{"in": [25, -9, 9, -28, 21, -18, -20], "out": -18}
{"in": [[370, 365, 753, 946, 685], [667, 565, 311, 167, 442]], "out": 167}
{"in": [467, 869, 97, 389, 123, 446, 428], "out": 446}
{"in": [2, 81, 85, 85, 62], "out": 85}
{"in": [[96, 110, 106, 135], [887, 850, 893, 842]], "out": 893}
{"in": [918, 139, 635, 749, 128], "out": 749}
{"in": [45, 262, 364, 840, 537, 523, 118], "out": 523}
---
((1.3, 1.3, 0.9, 0.6, 0.7, 0.7), (0.6, 0.7, 0.7, 0.0, -1.1, -1.9), (1.1, 0.7, 0.6, 0.7, 0.5, -0.4)) | 0.7, 1.1
(3.8, 9.6, 2.8, -3.2, -9.5) | -9.5, 3.8
((-0.16, 0.02, -0.12, -0.03, -0.08, -0.08, -0.14), (0.08, -0.11, -0.02, -0.09, -0.02, 0.14, -0.14), (-0.17, -0.04, -0.11, 0.02, -0.03, 0.10, -0.14)) | -0.14, -0.17
(-11.256, 7.133, -18.506, 17.278, -8.567) | -8.567, -11.256
(-13.4, 13.9, -7.8, 16.3, 15.9, -0.1, 10.3) | 10.3, -13.4
((0.00, -0.16, -0.03, -0.09, -0.01, -0.04, -0.01), (0.06, -0.09, 0.01, -0.09, 0.18, 0.03, 0.03)) | -0.01, 0.06
---
[43 27 32 -1 11 36] Answer: 36
[-18 -26  12   0 -43  13] Answer: 13
[ 38 -10  -4   2 -40  -6  -8] Answer: -8
[ 47   5 -16   3   2] Answer: 2
[-22 -16 -53 -20  30  11] Answer: 11
[ -6 -24   4  21 -50] Answer: -50
[ 13   0 -28  23   7 -24 -54] Answer: -54
[-46 -21 -16  15   4] Answer: 4
[  8  37 -16 -54   8  -7] Answer: -7
---
-55,-32,-17,-14,-36 -> -17, -14
25,38,-37,15,49 -> -37, 49
-24,17,-31,-44,-46,-49,-28 -> -44, 17
16,21,-19,0,44 -> -19, 44
41,38,17,26,2,16,-13 -> 26, 41
-26,-6,-12,9,-19,49,-10 -> 9, 49
---
Input: [-13.435  13.474 -17.867   1.001   0.660   2.673 -15.449]
Output: -15.449
Input: [-12.946   4.986  14.644   4.221   8.133]
Output: 8.133
Input: [ 0.07 -0.16  0.13  0.07]
Output: 0.07
Input: [ 112.806  103.333 -117.125  -64.758]
Output: -64.758
Input: [ 13.7 -17.2   4.5 -15.0   6.0 -12.0  -6.5]
Output: -6.5
Input: [-0.9 -1.8  0.8 -0.7  1.3]
Output: 1.3
Input: [  88.28 -129.89   43.83   98.77  118.72   95.90   78.89]
Output: 78.89
Input: [   7.91    6.37 -141.91  161.14  -80.16]
Output: -80.16
Input: [ 187.800   -0.476  141.675    9.395 -171.436    4.138]
Output: 4.138
Input: [-0.6 -0.2  1.2 -1.3  0.3  0.3]
Output: 0.3
---
Input:
[[ 12  14 -12  26 -17]
 [ 33  32  -5  36 -28]
 [-17  25 -22  43 -32]]
Output: -32

Input:
[[ -6 -21  33  23  -8]
 [  8  29 -41 -28  -3]
 [ -1  -8  -5  20  15]]
Output: 15

Input:
[[ 16  -6   9  11 -51  15]
 [-25  14 -42   1  35  -7]
 [ -5 -11   4  -6   5   5]]
Output: 5

Input:
[[-22  41  36 -29 -22 -26]
 [-15   3  33   5  -7 -26]
 [ -9  29  32  -6  -8 -22]]
Output: -22

Input:
[[ 22 -27 -14 -33 -18  13]
 [ -7  -7  10 -16  -3  16]
 [  7  -1  -3 -18  -2 -47]]
Output: -47

Input:
[[-45 -21  36  12]
 [ 28  34 -37 -38]
 [-43 -31   2 -11]]
Output: -11

Input:
[[-27  30 -38 -12   9   4  22]
 [ 37   1 -19  20  -2 -45 -25]
 [ 29  15 -19  15   4  30 -30]]
Output: -30

Input:
[[-17 -29 -11  12]
 [  3  10  10  -4]
 [ 52   6   7 -35]]
Output: -35
---
[[0.048, 0.044, 0.140, -0.042, 0.046, 0.030],
 [0.125, -0.090, -0.020, 0.125, -0.142, 0.044],
 [-0.149, -0.006, 0.017, -0.059, 0.076, -0.072]]: 0.017

[[-0.74, -1.53, -2.03, 2.27, -1.63, 1.35, 1.43],
 [1.01, -0.52, -0.49, -0.59, 1.03, -1.23, -1.77],
 [1.72, 0.42, 0.98, -0.68, 1.28, -0.80, -0.41]]: 0.98

[[81.64, -142.50, -23.24, 15.21],
 [-162.58, -21.17, 138.90, 26.26],
 [60.69, -17.24, -36.44, -139.00]]: -36.44

[[-0.09, -0.05, 0.19, 0.17, 0.01, 0.04, -0.10],
 [-0.21, 0.09, -0.12, -0.05, -0.12, 0.18, 0.15],
 [-0.10, 0.00, -0.13, 0.12, 0.16, -0.07, 0.11]]: -0.13

[[-103.78, -101.49, -41.48, 134.27, 123.12],
 [-113.62, -121.08, -90.66, 124.55, 117.58],
 [-63.15, 192.09, 131.34, 103.26, 92.71]]: 131.34

[[0.01, -0.22, -0.15, 0.01],
 [0.02, 0.06, -0.03, 0.04],
 [-0.09, 0.18, 0.00, -0.08]]: 0.00

[[-0.23, -0.59, -1.08, 0.52, 1.82, -1.63, -0.49],
 [0.97, 0.01, 1.43, -1.75, -1.36, -1.29, -1.22],
 [-2.38, -2.00, -1.64, -0.61, -1.01, -0.72, -1.24]]: -1.64
---
[4 6 3 5 4 2 8]	6

[3452 2202 4487 7940 5754 7453]	7453

[[888 272 541 552 733 538]
 [582 205 668 578 670 586]
 [767 272 756 495 435 610]]	767

[[ 906 -706  712  503  136  656]
 [ 259   13   15  385  -55  216]]	712

[ 434 -555  614 -238]	434

[[83 55 66 61 70 54 30]
 [53 66 22 55 24 72 46]
 [84 57 75 65 80 63 35]]	83
---
[4301 7294 1582 4620 8306]	4301, 8306

[511 937 210 364 460 489 494]	511, 494

[19 49 51 17 91]	19, 91

[111   3 122  88 154 106 197]	111, 197

[[778 811 893 936 601]
 [191 927 411   6 949]]	778, 949

[[  5 -13   1 -10   0]
 [ 35  36 -46 -23  40]]	5, 40

[ 41 157  72  37   5 254 107]	41, 107

[78 19 45  9 63 64 31]	78, 31

[[60 59 53 42]
 [87 68 96 93]
 [44 32 79 13]]	60, 13
